Each row has a name. Each question is about the rows just above it.

[132  85 131 131] = <23>
[147 108  45 147] = <134>
[118  85 132 139] = <62>
[118  85 122  95] = <54>
[ 67 120 124 143] = <22>
[118  85 122 105] = <83>
Shift each entry of [124] by +1 times 1: | [125]
Which entry of <62> is missing from [118 139 132]? | [85]
Shift each entry of [85] by -1 times 1: | [84]

[ 97 142 156 110 141 167  89 159 108 108 135 151 141 117 164  83]  <115>
[155 127  66  91 214  89 179  65  79 141 151 151  84 157 121  50]  <100>
[155  50  66  91 214  89 179  65  79  50 151 151  84 157 164  50]  <74>
[ 58 210 124 129 192 132  96  78  89 136 156 168 129 158 132  73]  <90>
[116  43 138  38 149 134 204 160 174 138 111 229 100 157  68 101]  <94>
[89] with +1 step of 1 on every entry: | [90]
How many times does <74> hold [50]? | 3

[132 151  81 101 154  84 152 119  83 235] = <126>
[210 154  77 105 111 111 131 111  96 110] = <124>
[212 103 102 122  51  99  56 179 157 135] = <12>
<126> without one entry, shuffled: [101  84 235 152 151  81 154 132 119]. Gone: | [83]
Times [77] occurs in <124>: | 1
Times [131] occurs in <124>: | 1

[138 139 165 139 170] = <120>
[ 79 141  99 161 131] = <190>
[122 127 148 181 167] = <119>
[ 76 172 171 209 211] = <68>
[ 94 132 107 229 230] = <180>
[ 87 135 101 164 132] = <103>
[122 112 109 166 123] = <2>
[120 113 107 164 184] = <43>
[ 94 132 107 162 124] = <151>
[123 134 151 161 152] = <46>
Shift each entry of [132 107] by +1 times 1: | [133 108]
Move every entry of [107 164] by -1 step of 1. | [106 163]
Shuffled <68> with one entry gone: [172 211 209 171], missing | [76]
<2> without one entry, shuffled: [109 112 166 123]. Gone: | [122]

[113 127 130 147 133 174 145 134 125 141 131 151 144 118 128 145 113 131
 134 133 138 143 119 117 148 159 145 117 143 119 134 124 127 148] = <109>
[132 135 168 134 127 151 128 162 136 134 141 150 129 151 125 122 161 153
 133 128 169 140 133 136 156 135 124 123 158 144 141 126 144 123] = <93>
[113 127 130 147 133 174 145 134 125 141 131 151 144 118 128 145 113 131
 134 133 138 143 119 117 148 159 129 145 169 138 121 135 149 155] = <84>
[141 159 135 134 144 154 131 139 133 132 149 148 129 159 130 124 147 171
 135 128 168 140 132 134 153 129 125 136 124 132 123 136 144 134] = <113>
[150 146 133 151 144 185 129 130 143 121 186 149 135 146 129 143 145 129
 158 127 152 128 137 127 170 125 129 150 107 153 128 143 131 137] = <72>
[149 121 150 142 112 137 122 158 146 129 169 163 125 136 122 136 155 132
 135 121 139 123 141 140 152 131 131 128 156 152 131 132 135 144] = <139>
[149 125 144 161 129 151 130 143 141 133 222 149 126 138 137 144 137 130
 145 126 145 130 139 136 163 127 126 131 134 139 137 129 131 136] = <155>
[200 150 145 135 153 135 133 146 139 120 132 153 148 141 127 137 143 134
 156 127 172 138 133 125 138 124 133 137 166 131 137 134 135 144] = <106>
Which entry of <113> is missing from [132 133 149 131 124 168 148 171 140 159 132 134 136 136 159 130 147 153
 135 141 134 124 123 139 129 144 135 134 144 128 154 129 132]? | [125]
Which entry of <93> is missing from [140 153 136 128 161 144 123 135 133 126 162 133 144 136 127 134 132 158
 156 125 135 151 134 151 123 141 122 168 169 129 150 141 128]? | [124]
Move every entry of [123 141 140] by -1 step of 1. | [122 140 139]
Move every entry of [120] by +1 step of 1. | [121]

[157 146 215 112] = <144>
[153  91 214 214] = <87>
[153 146  88 112] = <67>
[132 131 126 154] = <82>
[153 109 100 128] = <128>
[140 146 126 120] = <28>
Times [214] occurs in <87>: | 2
<67> without one entry, shuffled: [112 146  88]. Gone: | [153]
<82> without one entry, shuffled: [126 154 131]. Gone: | [132]
Count of [112] in <67>: | 1

[ 69  69 171 111 174 177 156] : <79>
[106  49 224 187 175 201 215] : <69>
[208  43  55  55 223 121  71] : <8>
[ 71  68 168 217  71  59  68] : <133>
[215 210  44 167  44 232  71] : <25>
[ 70 191  50  36 207  48 223] : <167>
[ 55  43  55  55 223 208  55] : <49>
[152 142  78 188 188 169  76] : <34>
Count of [55] in <49>: | 4
How many times does <25> hold [44]? | 2
[111] with +1 step of 1 on every entry: | [112]
Count of [68] in <133>: | 2
Count of [70] in <79>: | 0

[ 81  81  82 135  81 130 122  35  35  81  35]  <42>
[134  90 161 135  91 130 122 180 144 107  83]  <108>
[134 110 161 135  34 135 122 191  91  81  91]  <77>
Which entry of <108> is missing from [ 90 107 130 144 135 122  83  91 134 161]? | [180]
Count of [34] in <77>: | 1
Move every entry of [ 34 135] by -1 step of 1. | [ 33 134]
How many times does <42> hold [35]? | 3
Shuffled <42> with one entry gone: [122 135  82  35  81  81  35  35  81  81], missing | [130]

[138 148 147 144  86 134 130 160 139 127 147 141 149 147 149 144 140 124
  82 130] : <146>
[148 133 137 115 167 109 127 150 150 107 136 167 144 135  86 158 145 108
 167 110] : <27>
[120 137 132 124  98 122 161 131  87 119 137 117 143 146 161 120 144 120
 100 118] : <114>
[142 145 137 153  45 148 148 138 106 162 142  93 142 142 142 136  71 162
  46 162] : <88>
[137 151 137  86  87  87 142 116 107  86 151 123 133 150 129 127 142  88
  82  89] : <6>
[128 140 139  91 104  88 136 152 123  87 136  66 129 126 109 133 147  92
  72  92] : <64>
[142 145 137 153  45 162 148 138 106 162 145  93 142 142 142 136  71 162
 160 127] : <63>
Times [143] occurs in <88>: | 0
Which entry of <146> is missing from [ 82  86 139 147 160 138 148 144 147 134 130 149 124 127 130 144 149 147
 140]? | [141]
[104] with +1 step of 1 on every entry: | [105]
Times [166] occurs in <27>: | 0
Shuffled <64> with one entry gone: [ 87  91 129 128  92 139 109 126  88  66 136 133 123 104 136  72  92 152
 147], missing | [140]
[108 167] with -1 step of 1 on every entry: | [107 166]

